rotation steps, each row followed by its count of steps:
The counts run from 0 to 1014.
[150 140 144 125 146 113 146 157 151 126 115 149 166 196 117 121 131  97
 111 115 100 118 149 117 125 137 125 152 146 174 100 191  79  86 112 135
 121 123 143 114 126 134]
916
[105 139 132 130 122 151 143 103 129  92 159 127 132 128  99 164 138 106
 141 120 123 140  96 107 132 127 155 122  30 144 169 144 147 189  88 125
 111 151 159 100 102 126]
951
[ 77 139 167 130 110 117 116 164 107 134 116 134 116 100 157 175 104 174
 109 145 162 140 154 104 106 131 109 149 149 110 131 137 139 151 147 118
 136 142 155 202 136 100]
209
[116 141 112 111 138 155 125 145  70 143 117 129  86  63 117 152 137 191
 160 174 122  79 121 139 147 122 114  83 122 118 136 109 144 135 151 138
 150 118 109 111 124 103]
666
[182 144 136 147 157 124 143 113 124  83 106 181 162  91 148 135 128 115
 113 130 113  62 161  92 147 130 145 133 102 167 135 158 122 155  93 130
 118 141 184 114 134  88]
825
[170 130 121 131 112 135 148  85 101 147 117 139 129  87 125 135 158 135
 139 112 166  92 146 153 169 136 183  99 117  93 115 145 130 144 143 122
  72 177 121 113 165 113]
508
[181 154 120 126 171  87 138 136 117 128 112 151 152 169 128 105 114 100
  70 100 169 140 136 140 114 167 127 163 143 154 139 163  91 139 118 123
 105 148 107 104 116 108]
600
[120 152 119 122 114 128 183 131 115 101 138  95 101 105 110 188 164 108
 147 173 133 163  97 152 148 118 134 135 114 116 149 108 181 142 129 113
 101 149 123 140  91  77]
492
[ 82 131 160 136 105 113 129 159 161 143 143  74 125 168 122 144 112 151
 108 144 119 186 129 119 111 153 120 151 143 134 148 144  82 132 117 116
 121 102 148 195 115  80]
628
[115 138 133 104 136 118 104 139  92 136 115 167 138 134 129 133 129 178
 128 135 187  94 185 154 152 157 141 110 200  92 108 119  97 114 162 119
 119 136 100 155 152 122]
927
[118 125  98 116 145 101  94 143 141 136 148 115 101 148 123  89  91 142
 128 149 169 161 124 118 136 153  92 129 164 125 114  79 120 121 132  98
 158  58 117 200 120 110]
256
[150 128 109 116 122 112 128 100 148 156 136  97 144 190 111 118 138  87
 104  85 176 165 112 143 152 162 161 118 146 130 110 166  80 113 113 107
  78 128 113 138 128 136]
1003
[ 53 104 133 117 110 138 106 146 169 162 170  68 116 162  90 141 119 117
 152 128 114 178  89 105 123 141 121 118  91 119 119 141 121 122 118 130
 131  82 151 159 121 145]
129
[118 143 103 124 124 132 144  99 123  72 144 111  73  82 108 138 118 146
 146 168 132 146 105 144 135 138 138 106  99 126 170  67 151 168 115 107
 127 134 127 136 103  68]
536
[135 147 131 111 141 150 104 120  93 122  96 169 135 155 118 125 139 164
 119 125 143  63 185 126 168 142 121  94 187 142  92 152  89  91 139 122
 129 137 122 137 144 126]
697
[160 119 107 146 131 127 158 149 115 185 134  50 120 125 107 140 152  79
 132 129 115 155  74 144 143 124 123 107 109 139 100 177 109 100 124 142
  96  97 108 102 123 121]
588
[196 131 108 122 146 136 145  79 117  99 131 179 120 103 125 103 137 112
 161 130 175 115 157 160 168 150 174 105 134 111 109  98 138 111 149  94
  97 176 126 116 143 114]
693
[138 123  99 104 153 113 106 139 104 145 144 116  80 149 107  87 108 130
 120 147 165 168 117 141 127 150  96 121 178 137  92  89 125  89 154 112
 153  92  76 157 120 132]
616
[121 141  94  90 161 126 123 154  96 127 146 139  94 176  91 103 105 126
 144 169 152 157 117 155 117 140  97 123 158 143 117  87 144  98 152 122
 145 107  72 120  85 137]
617
[130 129 128 151 150 104 137 189 171 143 138  92 136 139 122 128 114 110
 143 166  78 148 112 123 104 139 109 149  96 153 130 166 104 126  94 146
 139  64 159 106 118  90]
902
[ 67 157 124 118 117 127  99 127 154 105 134 117 112 133 106 149 126 164
 116 153 119 122 140  97 154 159 107 124 137 152 170  94  99 160  80 127
 146  82 135 179 109  78]
626
[ 97 145 134 112 133 153 141 161 123  77 138 142 116  93 117 168 127 150
 184 198  89  94 134 145 147 102 113 118 106 127 129  87 167 126 128 140
 159 114 150 129 111  94]
622
[ 87 143 153 121 148 144 114 122  84  78 141 170  87 107 126 137  97 165
 124 151 155 137 137 117  82 129 113 141 108 126 159  97 159 164 149  99
 153 166 139 140  98 116]
163
[ 90 123 142 109 123 135 145 133 108 139 152  89  74 174  98 123 115 117
 139 149 133 209 110 160  99 136 106 128 148 133 126 115 143  89 160  97
 132 138 103 149  88 129]
259
[133 163 135 137 115  95 166 153 126 148 103 111 156 110 125 182 171 141
 101 143 124 116 146 162 140 142 159 134 127 122 163 167 101 158 104 154
  86 144 115  98 120  65]
726
[121 138 117  74 145 160 120 106  77 101 133 169  97 142  88 113 124 139
 151 156 167 130 144 151 145 128 127 105 160 114 115  76 156  97 159  99
 134 159  93 125  96 143]
477
[140 138 140 153 127  96 153 137 184 114 129 120 162 133 145 151 140 132
 106 129 129 150 161 132 134 166 164 155 121 108 161 162  99 156  97 126
  97 137 170 160 138  62]
411
[165 148 130 153 163 106 137 153 166 114 123 130 161 164 135 118 111  77
  96 111 108 123 132  86 128 145 117 158 112 188 123 176  83 121  75 127
 128  97 171 126 116 103]
686
[104 147 144 137  99 141 167 101 114  94 139  85 115 112 110 180 153 107
 122 126 142 160 106 121 126 124 141 140  87 130 174 135 164 162 108 108
  92 170 140 152  86 101]
722
[123 136 114 131 132 135 158 132 142 109 162 107 138 122 114 158 134  79
 144 148 121 149  74 113 141 119 132 129  25 136 144 119 174 167  83 134
 115 110 169 108 105 123]
361
[169 122 104 151 122  87 134 115 166 155 130  87 147 141 128 107 130 115
 105 105 174 161 135 138 173 167 153 117 159 117 115 148  74 120 105 111
  84 108 136 162 147  92]
413
[ 87 121 112 127 113  88 115 152 195 140 157  97 147 164 113 120 129 138
 124 129 124 155 131 136 150 164 144 127  92 115 158 123  83 147  84 134
 106  68 142 164 133  95]
270
[151 141 125 132 153 109 143 140 131 152 136 121 170 168 108 133 136  55
 103 100 107 132  99  99 121 131 122 136  83 174 115 184 113 132  85 147
 107 117 146  90 112 159]
731
